In the data rows, the value 128 means zero.
Here are some points, one per row:
132 126 122 202 115 130 133 145 194 106 127 135 109 123 130 124 156 134 221 138 124 139 118 177 109 125 105 92 104 135 125 105 116 141 148 107 121 106 140 113 106 136 134 123 115 150 128 127
133 125 112 170 134 116 119 123 13 159 118 138 147 129 134 126 142 118 199 135 125 108 153 181 144 130 134 128 161 116 141 134 127 111 109 130 126 130 126 139 126 121 89 147 128 124 139 125
139 128 162 148 126 131 133 117 121 141 144 131 155 142 122 129 147 120 150 124 131 128 101 167 172 106 144 96 161 123 123 112 126 156 123 117 122 138 165 120 114 132 163 107 127 116 124 127
90 127 143 143 124 158 124 128 145 121 137 93 146 133 126 42 151 127 118 109 132 150 141 147 181 115 156 139 161 118 129 131 134 112 106 148 126 139 156 140 139 131 147 111 150 94 121 130
132 131 150 148 117 107 147 116 165 124 126 159 157 134 128 152 152 130 147 115 126 122 102 113 153 145 130 169 94 147 133 138 124 139 123 114 140 146 148 133 133 115 32 122 152 113 130 132
120 155 130 145 125 133 143 127 140 127 122 115 215 133 129 144 0 130 140 117 121 139 112 125 150 125 135 146 139 133 136 145 121 135 140 109 134 116 156 122 119 110 136 141 110 138 125 127
142 108 108 128 127 151 157 136 113 138 136 120 133 117 111 136 169 121 127 125 136 124 99 102 175 140 129 139 119 114 118 127 138 108 122 139 152 119 178 113 187 124 143 102 66 168 128 132
128 134 125 121 122 108 124 116 146 121 135 137 131 134 150 149 150 123 114 113 126 113 153 143 159 129 125 169 120 161 188 145 125 133 146 136 19 153 146 157 112 138 138 124 129 126 135 130
125 128 92 129 123 154 164 135 143 113 137 109 123 128 114 156 145 128 152 137 130 141 140 113 167 129 149 165 104 128 124 157 154 121 98 127 140 115 88 109 138 132 143 123 158 79 131 138
113 133 144 146 139 107 154 113 134 133 132 137 18 122 126 151 67 128 154 143 130 128 117 138 168 154 146 146 121 120 139 152 108 113 110 135 152 147 119 148 133 134 156 128 126 120 120 127
129 127 68 146 125 98 144 131 122 130 144 159 127 140 119 151 145 133 90 115 128 121 134 133 153 120 139 130 125 137 135 141 140 126 193 140 144 134 139 148 114 153 142 119 91 151 139 129
118 120 113 119 131 151 148 139 155 123 115 96 127 120 119 152 142 120 99 152 135 136 141 137 132 147 156 97 155 105 152 146 123 122 125 148 145 115 159 146 116 127 15 156 125 133 125 122
131 129 154 142 115 114 135 122 159 113 121 137 130 135 150 151 132 149 125 157 117 121 123 119 137 118 140 141 140 109 146 135 129 128 77 128 138 142 109 144 137 128 136 137 125 130 127 124
89 127 147 156 127 89 138 145 141 123 128 174 149 117 138 146 139 142 92 109 132 151 143 128 149 142 126 71 139 120 148 149 134 96 117 146 143 116 92 153 132 105 157 131 110 142 123 123
137 123 103 117 123 102 143 126 159 129 118 133 149 119 132 23 128 125 155 128 133 117 102 129 119 154 142 153 123 126 143 144 125 132 171 194 150 131 90 148 120 119 135 160 119 137 127 120
107 125 125 138 132 121 135 134 126 121 147 111 147 122 130 154 134 120 136 136 121 124 133 140 29 145 149 172 151 107 151 159 130 127 125 150 150 118 147 154 114 123 148 12 150 137 127 124
120 134 125 136 129 153 28 114 160 135 131 106 143 123 122 165 137 127 131 97 128 113 154 146 135 160 127 124 96 137 48 145 137 122 125 142 170 150 149 177 119 118 145 143 126 120 126 123
129 125 126 118 146 133 141 133 143 124 124 143 133 129 123 65 155 115 109 146 115 109 157 130 113 151 130 156 126 129 151 153 107 126 111 19 165 126 164 149 110 130 159 167 131 136 129 127
124 130 151 151 128 155 117 146 91 143 115 109 119 139 122 148 137 121 128 103 134 123 93 123 115 126 125 173 122 145 144 138 124 128 153 146 145 107 95 163 127 132 141 180 146 111 139 126
161 129 104 143 122 127 136 112 139 128 120 127 142 126 130 156 129 121 107 125 128 120 141 130 121 137 120 181 139 128 150 0 140 138 109 141 145 126 146 150 140 128 154 154 133 130 124 134
137 123 109 127 120 108 49 125 147 123 118 142 135 121 134 157 145 128 126 134 131 155 135 138 123 135 143 152 164 123 172 157 119 119 130 153 150 117 139 9 139 135 153 168 140 124 133 129
133 121 129 125 117 144 192 126 138 121 110 114 136 115 141 158 147 131 142 132 118 138 156 115 113 157 139 149 182 113 36 148 127 123 133 138 55 118 123 124 103 122 156 172 120 141 126 131
136 125 167 152 124 130 170 150 104 138 124 135 123 130 114 150 146 125 93 129 139 127 98 118 94 123 134 104 108 150 143 144 103 126 127 135 153 99 169 133 129 141 161 168 167 123 128 135
132 137 149 0 126 120 134 127 135 139 124 143 133 132 120 161 144 127 193 125 122 133 117 143 139 126 118 116 138 127 150 135 123 131 128 135 152 125 149 154 119 131 149 138 119 132 127 123
145 129 110 137 129 152 143 109 141 125 135 97 145 136 127 150 132 120 119 139 125 96 114 126 115 131 108 74 161 120 158 133 132 160 128 161 148 158 98 158 125 129 149 153 132 130 118 138
125 121 112 118 114 123 118 119 116 125 125 114 122 122 125 121 120 119 124 120 113 119 126 121 171 122 113 119 115 121 118 125 134 122 119 124 123 117 114 121 118 123 127 116 248 255 119 117
125 123 111 129 111 122 133 125 181 255 116 121 121 125 114 123 121 118 116 129 112 117 128 128 115 101 120 126 129 121 124 122 120 113 111 118 114 117 105 113 127 132 121 111 126 119 122 124
108 128 138 124 118 117 124 116 113 125 120 129 160 113 128 119 115 115 127 116 118 139 119 116 119 171 113 112 111 118 116 121 128 120 110 122 119 131 114 121 127 255 117 122 122 123 123 122
128 124 121 117 118 155 127 126 118 131 128 123 111 125 255 125 129 125 121 115 125 112 113 121 131 99 131 127 118 121 119 125 127 122 133 117 158 114 126 122 116 136 117 118 114 126 119 127
116 129 113 123 121 247 122 125 125 123 133 255 130 131 116 118 112 115 126 129 116 125 130 119 117 120 123 125 123 125 127 124 123 129 117 154 114 129 121 124 119 123 123 116 137 123 126 122
104 89 106 122 94 106 116 112 118 93 108 113 114 102 98 128 127 114 125 119 99 115 74 106 145 92 104 135 128 95 125 117 133 161 134 122 124 114 121 127 117 122 123 112 122 88 99 96
128 121 129 123 118 126 124 113 134 115 118 116 121 123 125 120 118 112 124 119 117 112 120 108 124 112 125 107 127 118 126 122 124 119 112 123 124 132 125 124 122 122 130 119 127 122 255 127
117 106 124 105 112 140 141 140 120 99 101 115 119 107 113 130 112 114 83 123 102 126 116 224 120 111 113 145 100 116 112 125 115 116 135 118 120 79 114 109 121 115 120 129 102 126 128 112
128 113 132 125 127 131 111 92 104 129 118 116 114 112 106 127 122 113 128 139 125 106 125 110 113 107 236 119 87 176 118 120 101 111 135 126 114 156 129 114 96 124 129 127 95 149 112 100
121 128 127 120 109 123 138 123 122 119 134 123 119 121 124 118 130 128 121 141 125 137 129 122 130 120 99 126 193 255 105 124 141 140 110 126 165 116 108 114 116 129 111 102 120 128 128 120
126 128 161 127 120 132 111 136 127 129 126 121 127 132 131 118 114 114 136 207 125 124 119 124 113 125 120 116 98 145 142 128 255 74 147 127 101 114 146 133 140 124 132 140 124 127 125 129
134 128 190 128 116 109 132 116 114 133 129 145 131 129 122 127 128 119 104 201 109 127 198 125 155 118 111 145 130 94 97 110 128 156 203 129 175 146 109 111 106 130 120 109 135 114 133 139
121 131 139 119 119 140 167 121 127 123 125 114 113 127 121 128 115 123 160 41 124 147 215 121 103 112 161 106 109 132 157 109 167 151 166 109 152 128 110 109 184 128 119 128 130 130 126 129
109 123 136 139 111 130 110 122 109 143 124 123 118 129 130 119 130 133 117 131 115 120 147 123 112 106 78 138 115 133 121 194 134 219 126 121 105 136 143 133 201 123 129 142 106 146 127 124
143 136 142 114 114 122 95 167 130 129 133 138 119 126 138 121 120 133 118 157 137 104 119 123 138 182 210 100 141 127 119 103 126 209 132 115 96 83 109 134 174 126 126 112 140 121 133 128
144 123 146 126 139 140 117 120 146 102 130 116 138 136 130 129 117 128 134 162 133 98 144 129 121 104 108 123 143 144 124 121 50 52 161 126 109 137 115 136 227 137 124 115 134 128 117 120
117 255 118 127 113 125 126 122 114 117 120 115 117 119 115 120 160 115 115 127 114 122 114 121 122 119 120 123 119 114 124 121 119 117 122 123 122 120 115 114 125 116 122 120 112 131 120 125
121 122 127 118 113 116 127 130 121 127 255 120 127 122 123 123 120 120 126 125 124 128 125 127 111 122 121 131 119 114 118 118 120 121 115 123 119 120 116 115 120 120 110 168 120 127 128 116
128 127 127 126 112 127 117 130 124 124 118 131 127 117 120 123 118 118 133 135 255 120 149 100 128 118 105 148 125 112 127 131 127 135 108 112 125 108 114 125 103 127 125 117 99 152 127 122
131 129 119 105 130 122 148 100 131 125 127 133 125 144 127 129 119 120 93 117 202 121 110 214 114 127 126 105 119 130 113 126 146 130 130 112 120 169 111 117 142 126 126 121 162 99 125 129
111 125 144 134 147 157 106 118 129 127 128 113 105 125 113 129 134 126 150 125 152 143 101 84 121 114 111 127 162 109 135 118 117 127 183 109 118 132 124 134 120 130 118 127 136 122 124 124
148 131 165 124 149 110 149 124 121 130 122 118 126 126 136 101 119 132 127 131 141 134 154 120 117 113 105 117 74 135 114 121 103 148 99 223 118 121 176 100 117 120 125 125 136 119 126 128
121 116 125 123 108 118 122 129 120 118 118 119 115 255 120 119 127 120 124 113 116 119 127 113 120 166 117 124 123 119 116 122 120 114 119 128 123 113 119 106 115 117 120 117 109 130 118 119
119 114 126 118 118 116 112 128 122 117 126 127 127 120 118 119 121 106 128 115 120 113 116 122 121 113 132 121 123 130 121 128 117 118 122 123 119 123 119 126 117 121 119 122 119 130 112 255
153 116 106 129 106 82 123 125 119 110 112 152 126 100 125 117 117 111 132 96 117 66 154 83 113 129 110 88 140 116 120 133 135 99 108 115 117 120 150 126 120 100 131 128 146 75 95 103
127 126 122 120 115 126 127 255 121 124 118 119 124 122 127 129 115 115 130 124 124 123 123 124 121 117 121 134 127 129 121 112 125 127 120 126 127 236 125 109 119 127 125 126 127 133 126 119
255 132 116 134 122 136 119 121 119 124 132 124 122 132 127 117 119 111 113 120 120 213 114 120 125 116 130 116 124 119 121 169 133 124 132 109 123 144 118 146 121 131 125 106 132 119 122 127
117 119 113 119 110 94 97 142 116 127 116 145 117 126 129 116 121 135 131 141 120 226 142 128 113 114 127 131 123 130 118 96 107 121 100 129 116 107 122 194 146 116 115 133 119 130 132 127
128 109 148 125 103 173 118 109 104 137 127 88 120 99 128 122 126 178 114 128 115 149 138 120 134 206 92 106 108 131 192 110 109 124 124 115 110 150 112 107 96 95 133 106 103 127 119 131
74 124 131 126 154 117 126 110 127 134 121 130 123 138 142 133 137 106 118 121 137 182 110 98 112 101 136 117 136 124 119 105 127 128 152 113 111 152 150 119 117 113 130 142 146 122 121 121
134 140 111 121 105 127 124 126 119 127 128 137 98 134 115 111 110 255 121 122 133 112 121 131 111 103 137 134 147 118 110 125 144 117 138 126 131 135 165 129 123 149 115 133 142 126 134 142
129 114 146 118 172 116 134 133 112 135 122 131 199 125 127 137 172 195 135 125 130 128 106 115 123 114 135 128 86 129 112 123 124 120 130 105 124 125 70 116 132 106 136 117 130 122 130 121
120 132 62 122 219 136 123 158 124 127 134 105 127 141 128 134 113 143 131 163 127 126 159 114 155 111 112 102 102 144 140 127 112 147 139 126 118 89 136 133 106 143 138 116 142 95 129 130
159 127 189 131 218 127 104 152 148 123 132 135 98 121 112 121 123 134 111 72 113 104 130 135 136 112 120 150 165 119 130 124 155 122 119 132 116 96 110 127 109 140 105 120 105 148 123 120
119 123 110 131 197 124 131 87 129 108 117 130 126 138 123 122 125 132 127 157 110 133 123 129 100 102 136 127 131 115 128 125 148 157 73 125 132 172 109 112 140 129 120 142 102 156 115 129
121 132 109 124 191 107 137 118 114 143 129 147 111 103 143 119 116 121 122 117 130 139 96 130 120 215 104 130 132 135 96 114 137 127 152 120 123 141 147 104 158 99 120 118 141 117 141 133
These points spread out most along one direction. Take the direction at right angles to it along which they spread out most. Go by this last direction. How far along it is each point below, from 0 to 99? The average is 50, and the first point in the table lies past the average. One standard deviation of the points above along it is 16.
117 255 118 127 113 125 126 122 114 117 120 115 117 119 115 120 160 115 115 127 114 122 114 121 122 119 120 123 119 114 124 121 119 117 122 123 122 120 115 114 125 116 122 120 112 131 120 125 : 63
144 123 146 126 139 140 117 120 146 102 130 116 138 136 130 129 117 128 134 162 133 98 144 129 121 104 108 123 143 144 124 121 50 52 161 126 109 137 115 136 227 137 124 115 134 128 117 120 : 26
132 131 150 148 117 107 147 116 165 124 126 159 157 134 128 152 152 130 147 115 126 122 102 113 153 145 130 169 94 147 133 138 124 139 123 114 140 146 148 133 133 115 32 122 152 113 130 132 : 56
111 125 144 134 147 157 106 118 129 127 128 113 105 125 113 129 134 126 150 125 152 143 101 84 121 114 111 127 162 109 135 118 117 127 183 109 118 132 124 134 120 130 118 127 136 122 124 124 : 43
131 129 119 105 130 122 148 100 131 125 127 133 125 144 127 129 119 120 93 117 202 121 110 214 114 127 126 105 119 130 113 126 146 130 130 112 120 169 111 117 142 126 126 121 162 99 125 129 : 47
128 127 127 126 112 127 117 130 124 124 118 131 127 117 120 123 118 118 133 135 255 120 149 100 128 118 105 148 125 112 127 131 127 135 108 112 125 108 114 125 103 127 125 117 99 152 127 122 : 54
255 132 116 134 122 136 119 121 119 124 132 124 122 132 127 117 119 111 113 120 120 213 114 120 125 116 130 116 124 119 121 169 133 124 132 109 123 144 118 146 121 131 125 106 132 119 122 127 : 54
125 121 112 118 114 123 118 119 116 125 125 114 122 122 125 121 120 119 124 120 113 119 126 121 171 122 113 119 115 121 118 125 134 122 119 124 123 117 114 121 118 123 127 116 248 255 119 117 : 68
128 124 121 117 118 155 127 126 118 131 128 123 111 125 255 125 129 125 121 115 125 112 113 121 131 99 131 127 118 121 119 125 127 122 133 117 158 114 126 122 116 136 117 118 114 126 119 127 : 58
124 130 151 151 128 155 117 146 91 143 115 109 119 139 122 148 137 121 128 103 134 123 93 123 115 126 125 173 122 145 144 138 124 128 153 146 145 107 95 163 127 132 141 180 146 111 139 126 : 53
121 132 109 124 191 107 137 118 114 143 129 147 111 103 143 119 116 121 122 117 130 139 96 130 120 215 104 130 132 135 96 114 137 127 152 120 123 141 147 104 158 99 120 118 141 117 141 133 : 35
120 155 130 145 125 133 143 127 140 127 122 115 215 133 129 144 0 130 140 117 121 139 112 125 150 125 135 146 139 133 136 145 121 135 140 109 134 116 156 122 119 110 136 141 110 138 125 127 : 57
132 137 149 0 126 120 134 127 135 139 124 143 133 132 120 161 144 127 193 125 122 133 117 143 139 126 118 116 138 127 150 135 123 131 128 135 152 125 149 154 119 131 149 138 119 132 127 123 : 54
126 128 161 127 120 132 111 136 127 129 126 121 127 132 131 118 114 114 136 207 125 124 119 124 113 125 120 116 98 145 142 128 255 74 147 127 101 114 146 133 140 124 132 140 124 127 125 129 : 27
119 114 126 118 118 116 112 128 122 117 126 127 127 120 118 119 121 106 128 115 120 113 116 122 121 113 132 121 123 130 121 128 117 118 122 123 119 123 119 126 117 121 119 122 119 130 112 255 : 63
